Families of rows that turns and mirrors carry onto each other, the same ones carrying the whole set onto itself: the rest of each named row's family, in list order:
3 families of 6 rows:
fidi: [  4.3  32.3  23.2  14.5  40.2  13.8 -36.7  19.0 -21.6]
Lilip: [-16.7  31.0  27.3  21.5  38.0  21.1 -30.5  23.6 -20.5]
mil: [-15.7 -18.1  10.8  13.3 -32.6 -34.8 -12.4  -4.4  -4.3]
dek: [-15.8 -20.5   9.9   5.9 -19.6 -40.9   2.2  -6.0 -15.1]
fadel: [ -2.7  36.2  40.6  23.3 -20.6  14.3 -17.4  15.9 -25.4]
fakuf: [ 16.8  28.8   9.4  -7.9   9.1   0.1  15.1  16.4 -23.3]
Teza: [ -9.8 -21.9  -7.1   5.3  28.8 -35.6 -31.2  -1.9  -0.8]
moko: [-11.2  38.0  32.9  24.3 -15.0  18.2  -7.2  21.0 -32.4]
nalov: [-26.3 -19.4   3.3  17.6 -28.4 -35.7  -5.2  -1.2 -14.5]
Seb: [-47.3 -14.0   9.4  40.8   4.4 -19.2 -44.6   5.7 -20.4]
nize: [-38.6 -12.3  17.9  39.2   0.5 -16.9 -54.2   2.5 -11.6]
linov: [ 13.3  22.3  10.2 -14.2  25.1  -0.5  12.0  15.5 -10.7]
gisop: [-19.7 -22.9 -13.8   8.8  28.3 -37.7 -22.0   1.5 -10.2]
firar: [-46.2 -10.3  26.3  40.9  -7.1 -19.3 -40.3   1.3 -25.2]
sirir: [-11.3  31.4  37.5  16.3 -24.1  14.4   3.1  17.6 -20.8]
zapi: [-21.4 -20.1  -1.1  11.1  41.6 -34.5 -31.3  -0.7 -15.4]
tezot: [ -4.0  34.4  15.6  15.7  41.9  15.8 -24.2  23.3 -28.4]
zofu: [ 26.0  26.4  16.4 -11.5   7.5  -3.9   6.0  11.6 -15.3]

The rest of the family of firar: Lilip, dek, linov, sirir, zapi
The rest of the family of nalov: fakuf, moko, Seb, gisop, tezot

Families of rows that turns and mirrors carry onto each other, the same ones carrying the whole set onto itself: the rest of each named row's family, in list order:
4 families of 4 rows:
Dele: [ 43.1 -15.1  25.6   9.0  45.6  35.8  17.5  31.3 -16.0]
baze: [ 41.8  -3.5  22.0  -3.6 -25.2  13.0   4.2  10.2 -11.3]
lifa: [ 18.3  -0.9 -25.2  33.8  40.9  14.2  19.6 -25.1   6.9]
neben: [ -0.6   2.2 -20.7  20.2  37.5  18.3  31.5 -27.6 -12.5]
vog: [ 48.1  -6.3  13.4  -2.2  -4.2  20.6  -1.8 -47.6   8.9]
sibez: [ 40.9 -35.1   3.3  -1.6  -3.4  24.4   3.9 -42.4  17.6]
bazo: [ 27.7  -5.1 -12.1   8.0  53.3  15.0  53.1 -20.5  -7.1]
sadu: [ 13.1  23.0 -19.0  24.3  25.7  41.5  25.7 -27.7  -1.0]
sikud: [ 60.3  -8.7   4.6   6.4 -15.6  37.0  15.5 -28.0  19.9]
dapo: [ 54.4 -20.8   8.5 -16.0  59.5  28.4  19.5   8.5 -21.2]
gora: [ 46.7   3.4  -9.1 -24.3  49.4  43.5  30.0   6.0 -25.6]
korik: [ 20.3 -32.4   0.3 -12.5  -8.9  20.6  -0.2  23.3 -22.1]
velap: [ 44.0  -1.4  -0.6 -10.6  60.2  27.6  -3.3  11.6 -22.7]
dul: [ 29.0 -33.1   5.1  -0.6  -7.0  48.9  24.8  29.7 -12.4]
pudad: [ 26.1 -29.3  12.3  15.6 -12.7  20.9   6.5  28.6 -13.1]
meno: [ 12.0  -4.8  12.5  -1.2  -0.3  30.7  19.2 -53.5   2.8]

The rest of the family of gora: sadu, sikud, dul
The rest of the family of Dele: baze, bazo, meno

